In the rows, zero is written as 128.
The rows below fall into families. The same turns and mirrors carry the whole set onto itself and the rows of a family onto each other. For each named row, which other rows are in its family? Write them in the order they are listed.
These 39 rows form 13 families of 3 rows each.
Z217: [123 133 112  86 136 132 113 136 144 123 146 109 146 131 129 127  99]
Z695: [100 147 123 124 132 146 117 119 151 125 135 104 135 112 126 122  92]
Z850: [136 158 115 100 136 121 130 147 157 122 136 105 144 104 144 152 100]
Z990: [113  86 110 134 106 132 145 157 136 121 158 122 152 111 161 139  84]
Z945: [112 108 128 140  87 132  97 149 164  95 163  90 156 122 130 137  87]
Z201: [128 128 109 142 108 126  90 159 157 126 151  80 163 114 106 151  68]
Z312: [118  96 119 144 130 147 140 170 123 116 135 109 156 105 156 154  75]
Z135: [114 106 104 151 132 136 128 170 113 117 167 110 166 114 139 144  71]
Z832: [138 145 123 109 138 146 122 152 164 139 133 106 147 115 131 140 112]
Z182: [126 112 136 127 126 135 127 112 153 109 161  91 163 103 118 137 116]
Z334: [122 132 109 133 116 128  93 144 156  81 152  92 178 121 147 132  69]
Z261: [115 100 142 121 115 147  99 157 160 106 157  90 170 122 138 137  65]
Z553: [104 136 118 150 127 131 112 136 159 118 160 129 184 110 145 155 114]
Z768: [146 131 127 142 126 143 138 158 124 136 137 110 144 102 106 145  81]
Z207: [107 144 132 125 126 118 140 150 152 135 150 126 174 133 139 160 107]
Z167: [107 128 121 139  98 126  98 179 140 122 138 100 141 105 106 157  89]
Z592: [118 158 123 116 126 121 133 168 150 134 143 114 175  93 140 127 106]
Z417: [115 111 104 127 111 133 132 185 132 121 124 127 168 113 155 135  77]
Z942: [107 116  96 134 139 141 132 163 130 104 120 117 150 126 132 152  65]
Z967: [134 103 115 145 131 128 133 176 115 120 128 119 173 109 142 145  79]
Z801: [120 146 104 108  99 111 127 144 146 116 141 108 157  96 112 136 118]
Z905: [107 127 119 121 136 149 122 130 158 132 144 111 191 121 125 140 116]
Z645: [120 109 128 147  98 121 142 142 112 101 130 106 160 121 157 144  91]
Z537: [109 151 126 115 134 130 129 135 127 130 120  98 160 106 119 128 107]
Z158: [120 117 138 130 103 130 103 123 171 112 154  87 162 131 135 155  71]
Z977: [150 102 132 124 113 128 118 130 115 118 135 106 148 106 152 151 102]
Z5: [117 141 124 133  96  99 110 162 141 110 166  81 143 117 123 150  91]
Z924: [117 100  95 156 122 144 127 169 135 122 119 117 160 112 148 130  86]
Z91: [111 104 117 164 106 125 110 153 156 125 150 111 188 112 115 133  76]
Z902: [116 130 128 143  91 129  91 144 168 109 154  81 152 108 143 136  73]
Z414: [128 115  95 131 119 130 150 167 135 114 158 134 169 106 133 166  93]
Z782: [127 109 109 140 113 127  96 145 173  94 160  74 154 106 142 140  94]
Z835: [123 155 120 121 140 123 127 124 155 131 141 112 144 110 123 145 115]
Z903: [139 104 107 145 121 155 133 134 108 112 137  96 148 108 137 142  86]
Z385: [108 141 119 108 145 122 123 138 151 147 142 107 156 104 135 135 114]
Z624: [119 130 127 134  97 113 122 141 173 101 137  79 138  97 136 159  78]
Z242: [123 116 104 142 160 121 122 157 121 123 140 105 165  98 141 139  67]
Z390: [102 113 104 129  97 124 110 140 169  85 159  92 148 110 152 142  89]
Z760: [138 115 120 132  72 126 122 138 160  96 139 110 168 113 139 155  79]

Which other rows belong to the same family as Z553? Z167, Z977
Which other rows belong to the same family as Z645? Z207, Z5
Which other rows belong to the same family as Z624? Z990, Z592
Which other rows belong to the same family as Z261? Z695, Z242
Which other rows belong to the same family as Z91? Z182, Z768
Which other rows belong to the same family as Z201? Z905, Z903
Which other rows belong to the same family as Z312? Z902, Z385
Which other rows belong to the same family as Z967? Z945, Z835
Which other rows belong to the same family as Z217? Z334, Z942
Which other rows belong to the same family as Z850? Z417, Z390

The rows below fall into families. The same turns and mirrors carry the whole set onto itself and the rows of a family onto each other. For each named row, which other rows are in its family? Write them in the order they are listed.
These 32 rows form 4 families of 8 rows each.
Z842: [129 114 102 131 155 129 142 126 119 147 102 153 168 163 137 137]
Z472: [143 151 102 134 178  97 153 139 115  96 111 129 149 161 142 118]
Z901: [147 139 105 127 167 131 148 114 149 112 140 157 117 135 136 109]
Z633: [152 147 102 145 142 119 140 129 143 124 159 139 138 159 132 126]
Z671: [161 139  95 112 154  84 135 120 139 101  98 125 125 143 129 137]
Z142: [133 148 101 163 174  91 129 141 108 120 116 120 130 147 139 122]
Z866: [130 143 103 150 161 133 134 136 168 125 138 137 115 137 139 126]
Z329: [149 142 108 127 151 119 151 122 147 123 149 147 131 116 124 125]
Z314: [107 150  93 109 140 123 109 122 134 116 105 135 129 180 147 143]
Z918: [126 125 117 148 160 136 130 112 127 153 118 139 156 167 141 147]
Z440: [142 149 117 140 147 112 151 146 119 113 102 116 129 129 135 104]
Z434: [114 146  90 111 155 107 110 117 144 135 108 143 154 176 136 147]
Z581: [150 162 111 131 149  87 136 121 124 113  97 114 134 127 129 141]
Z882: [ 97 135 128 143 137 122 149 119 123 129  95 142 114 154 152 131]
Z356: [165 138 102 128 147 128 145 110 144 109 143 146 121 167 129 121]
Z608: [126 131 121 119 166 129 142  99 132 144 110 141 155 134 126 159]
Z814: [100 128 105 128 146 121 137 124 107 119 116 139 104 124 138 152]
Z958: [105 130 108 106 143 127 149 108 102 112 112 152 110 159 129 136]
Z601: [124 103  92 117 150 110 126 125 124 149  94 154 136 134 131 136]
Z560: [167 129  92 110 152 110 130 114 149 100 121 129 117 146 129 146]
Z817: [153 128  98 129 143 122 147 124 153 113 142 124 113 149 114 154]
Z664: [ 99 139 121 120 146 110 156 109 115 114 109 133 116 167 131 156]
Z90: [112 108  94 109 145 123 126 127 114 126  96 146 110 134 137 137]
Z258: [136 134  92 148 177  92 122 143 135 114 109 136 124 156 152 108]
Z254: [159 144 111 131 152 101 157 133 123 102  90 131 144 137 144 116]
Z32: [137 163 110 128 161 103 149 141 115  99 121 108 136 157 121 124]
Z545: [109 159 109 135 123 123 121 118 123 117 114 129 118 166 151 154]
Z819: [132 113 106 143 148 120 136 124 133 161  96 134 144 139 117 143]
Z228: [123 139 106 108 163 123 144 114 135 134 100 151 175 152 132 148]
Z371: [111 151 103 128 170 114 127 120 149 146 113 129 157 160 115 153]
Z70: [103 148 114 122 133 135 136 111 121 119 103 154 116 167 150 121]
Z168: [142 129  91 141 175 121 116 137 152 114 128 143 115 149 156 113]

Which other rows belong to the same family as Z866? Z142, Z581, Z814, Z817, Z545, Z819, Z371
Which other rows belong to the same family as Z329? Z633, Z918, Z440, Z882, Z608, Z664, Z32

The rows below fall into families. The same turns and mirrors carry the whole set onto itself and the rows of a family onto each other. For each named row, which other rows are in its family? Write them in the order they are listed.
These 28 rows form 7 families of 4 rows each.
Z726: [177 117 145 106 134 123 159  83 146 127 142 102 125 115 122 146 112 150
 151 134 112 117  96 149 136 135 101 135 119 109 132 133 150 109 156 127
 148 142]
Z565: [160 168  98 105 132 129 163 128 138 127 133 117 135 135 131 134 113 126
 135 152 110 152 126 138 131 114 145 141 141 139 122  99 142 128 109 139
 150 115]
Z526: [176 111 155  96 138 124 150  85 146 130 137 103 128 107 123 139 109 149
 141 135 114 115  88 141 139 139 106 142 114 112 133 124 150 124 154 123
 149 139]
Z877: [132 127 126 114 120 117 123 158 130 162 114 122 111 144 128 131 144 109
 127 146 142 136 113 103 136 135 140 108 149 130 146 119 127 137 145 103
 149 133]
Z516: [165 160  98 107 129 133 159 138 145 133 142 121 132 137 126 131 110 124
 139 154 117 138 121 135 133 109 158 143 135 134 113 106 135 133 114 141
 140 115]
Z465: [180 108 145  95 135 127 152  84 144 128 146 110 126 115 114 137 107 152
 150 132 115 109  94 142 139 135 108 134 118 112 130 131 149 115 152 128
 145 141]
Z830: [163 163 102 104 122 124 166 130 151 122 134 121 132 136 126 135 107 113
 132 149 112 155 122 141 131 119 155 139 140 142 117 108 140 127 115 141
 148 126]
Z262: [135 133 122 119 115 109 132 159 132 164 114 121 107 151 129 134 142 109
 118 137 134 136 110 103 134 133 130 102 154 116 140 123 134 132 148 106
 141 134]
Z591: [139 101 134 120 181  89 144 145 139 114 131 120 132 124  86 132 108 130
 143 109 130 122 119 144 109 117 105 112 142 121 156 134 142 137 166 120
 148 136]
Z415: [174 118 151  96 131 126 157  88 139 128 135 113 130 103 125 141 109 144
 146 133 113 111  86 142 133 135 104 141 114 122 128 127 157 113 159 130
 155 147]
Z14: [138 105 132 115 180  90 142 142 125 114 130 113 142 123  93 138 115 131
 136 108 135 114 115 144 111 115 109 114 143 126 152 145 152 146 165 119
 139 123]
Z283: [138 100 137 118 178  94 149 146 134 106 132 114 139 124  96 130 112 120
 141 109 134 122 108 142 110 123 112 112 142 127 151 150 149 148 164 123
 146 135]
Z821: [155 161  95  99 128 120 163 138 149 137 141 117 145 131 131 133 113 120
 135 157 109 151 122 146 131 115 148 140 135 132 117 109 141 128 112 137
 144 127]
Z426: [135 129 127 124 113 114 132 157 126 162 118 105 109 149 130 137 139 103
 124 142 134 135 120 106 136 132 129 107 154 117 148 115 125 136 143 103
 142 133]
Z949: [139 103 140 123 172  92 139 151 137 103 119 117 139 128  86 132 109 137
 144 113 134 122 112 148 110 121 107 115 138 127 154 143 144 134 166 125
 143 132]
Z321: [140 104 138 116 181 102 147 140 124 109 123 117 132 135  91 139 109 126
 136 105 135 121 111 143 111 119 111 123 147 130 160 143 145 145 171 125
 145 131]
Z744: [132 135 124 124 110 118 133 156 125 162 118 115 107 150 132 138 146 106
 135 145 139 137 116 107 134 133 131 104 150 123 146 121 129 122 152 107
 148 135]
Z328: [175 111 146  97 133 127 148  83 139 124 130 118 127 103 119 148 115 148
 148 133 119 117  86 149 130 141 111 142 118 116 131 117 146 111 155 128
 151 139]
Z978: [132 132 127 126 112 117 124 160 138 158 109 121 115 148 125 139 146 113
 132 144 135 136 115 108 137 132 135 107 152 128 148 125 125 127 141 100
 150 128]
Z512: [134 107 141 109 176  97 144 147 131 104 125 112 145 127  94 129 105 131
 144 106 134 123 115 150 104 122 111 113 145 124 150 141 148 141 166 119
 148 131]
Z732: [178 113 150  98 132 124 152  81 138 126 137  99 131 102 120 151 109 141
 145 136 120 112  98 150 136 134 112 141 113 125 136 126 150 112 157 124
 151 141]
Z388: [161 163 101 112 133 121 165 132 145 128 141 124 131 137 127 132 118 116
 138 154 109 148 124 135 134 109 149 149 139 141 121 106 139 134 111 145
 145 120]
Z904: [141 103 141 117 180  96 148 146 133 113 131 113 138 136  83 130 114 123
 135 112 139 117 108 147 105 118 114 117 141 117 152 149 150 143 159 121
 142 123]
Z103: [180 116 146  93 137 134 156  81 136 130 137 106 128 113 116 138 115 146
 141 129 116 114  91 142 133 138 108 147 121 122 143 126 152 112 161 133
 145 145]
Z317: [159 165 108 104 121 131 160 136 141 128 132 117 141 141 132 132 115 124
 139 152 118 143 120 140 129 114 157 151 138 140 113 115 141 137 113 141
 140 117]
Z233: [135 127 128 120 114 111 131 159 134 168 125 106 105 154 125 134 138 111
 127 148 135 137 114 106 136 123 134 105 152 121 147 131 135 135 146 100
 141 134]
Z566: [159 159  96 104 124 123 156 132 146 126 133 125 132 129 130 139 108 130
 145 153 108 156 122 143 131 111 154 141 145 146 121 101 141 129 118 140
 144 124]
Z690: [127 128 124 116 118 108 130 162 132 164 118 117 114 150 134 148 136 105
 128 150 133 141 116 113 139 132 127 102 147 117 140 126 129 134 143  98
 150 139]

Which other rows belong to the same family as Z877? Z726, Z591, Z317
Which other rows belong to the same family as Z690? Z821, Z321, Z103
Which other rows belong to the same family as Z233? Z328, Z904, Z566
Which other rows belong to the same family as Z14? Z830, Z262, Z732

The rows below fall into families. The same turns and mirrors carry the whole set onto itself and the rows of a family onto each other. For each named row, which other rows are in its family? Write them in the order they are listed.
These 25 rows form 5 families of 5 rows each.
Z253: [105 142 140 112 116 126 161 113 151 124 127 123  93 114 141 135 155 131
 135 143 120 117 120 146 132 106 149 123 136 144 133 144 129 107]
Z679: [125 141 139 107 135 134 159 113 146  96 125 120 106 125 155 147 143 126
 140 153 128 114 104 152 138 111 135 115 131 149 130 140 129 120]
Z316: [152 126 129 119 134 147 116 111 159 122 133 170 125 150 110 114 117 129
 105 125 120 153 123 107 131 126  99 137 120 160 132 166 108 139]
Z78: [106 142 105 108 122 113 123 105 108 120 124 125 153 150 109 139 122 129
 102 109 125 148 122 123 105 136 117 135 139 134 125 110 145 135]
Z67: [138 141 128 109 135 135 120 117 143 150 163 145 135 105 120 119 125 121
 112 113 124 119 152 106 125 137 160 120 130 136 135 128 106 144]
Z102: [127 135 112 112 157 153 113 126 125  99 114 143 108 140 134 145 120 139
 133 136 117 139 102 106  80 125 118 146 151 129 138 133 114 116]
Z204: [162 143 122 119 113 146 131 124 159 114 135 150 139 150 109 114 115 117
  95 112 120 129 134 133 145 126  96 126 121 170 140 143 113 143]
Z166: [114 143 152 122 114 132 112 119  96 127 146 121 140 119 118 145 138 143
 127 112 111 127 127 128 105 125 128 155 123 122 118 130 133 135]
Z965: [145 150 154 114 145 133 140 122 146 139 143 137 121  96 148 139 138 134
 130 140 117 109 119 152 132 126 144 123 107 144 110 140 110 134]
Z2: [129 137 100  90 130 137 142 103 167 128 161 133 120 128 132 116 126 113
 115 137 137 119 136 113 148 115 143 107 141 142 155 134 113 129]
Z677: [145 140 118 126 138 127 141 116 155 127 118 148 148 153 103 124 127 123
 102 110 123 139 128 144 134 136  95 120 123 175 110 132 127 157]
Z348: [137 153 131 115 155 140  96 136 120 135 136 135 109 115 145 135 137 139
 144 133 115 110 121 129  97  99 128 139 145 127 129 120 100 126]
Z540: [128 135 135 113 134 131 144 111 148 104 107 154 108 119 162 145 135 133
 129 161 120 138  95 132 131 123 141 132 125 143 116 161 116 125]
Z310: [122 144 130 114  99 138 125 117 114  99 129 112 150 150  98 144 108 130
 102 105 121 140 123 123 115 138 113 141 125 130 139 127 142 120]
Z55: [117 144 138  98 145 114 149  93 143 121 124 123 122 125 133 136 141 138
 128 162 133 131 107 154 128 115 136 107 126 154 113 124 147 122]
Z331: [128 144 145 126 139 128 120 142 119 106  99 132  84 145 138 135 138 127
 129 117 114 130 115 135  96 108 122 132 146 146 146 129 116  98]
Z900: [116 138 123 124  97 151 126 111 133 108 119 137 150 132  99 147 114 146
 111 128 114 150 114 114 108 139 119 161 129 128 117 149 137 131]
Z403: [118 149 123 119  99 137 129 132 117 117 120 123 127 136 100 136 116 131
  97  96 110 136 133 122  92 140 127 147 136 133 147 116 134 105]
Z308: [136 151 115 114 150 118 108 125 116 107  97 144 115 149 137 131 134 134
 124 143 124 134 108 141  96  98 109 124 156 157 129 105 127 129]
Z28: [158 140 154 136 130 138 106 137 123 130 137 159 134 132 114 120 134 126
 113  97 110 128 142 126 122 127 112 138 124 160 121 139 107 156]
Z197: [144 145 125 125 105 133 140 128 157 139 128 144 126 142 110 118 119 121
  88  95 110 134 133 142 137 133 100 137 105 158 134 150 111 122]
Z700: [128 139 104 100 135 143 146 114 174 148 160 140  98 128 121 106 138 120
 115 121 121 115 143 120 129 114 126 119 139 153 155 136 106 118]
Z825: [132 149 122 121 137 140 106 138 117  90 101 122 109 150 134 144 122 128
 135 129 126 126 111 126 101 101 118 130 162 134 147 120 117 113]
Z822: [128 141  97 101 153 124 126 101 171 146 136 137 128 136 111 112 126 122
 117 138 143 132 139 117 132 113 138  98 152 152 133 120 118 139]
Z243: [126 127 108  93 129 151 144  96 164 121 155 159 121 113 124 118 130 132
 115 154 126 133 129  97 122 132 154 126 144 148 144 142 123 134]

Which other rows belong to the same family as Z55? Z78, Z677, Z308, Z822
Which other rows belong to the same family as Z331? Z253, Z403, Z197, Z700
Which other rows belong to the same family as Z67? Z166, Z965, Z348, Z28

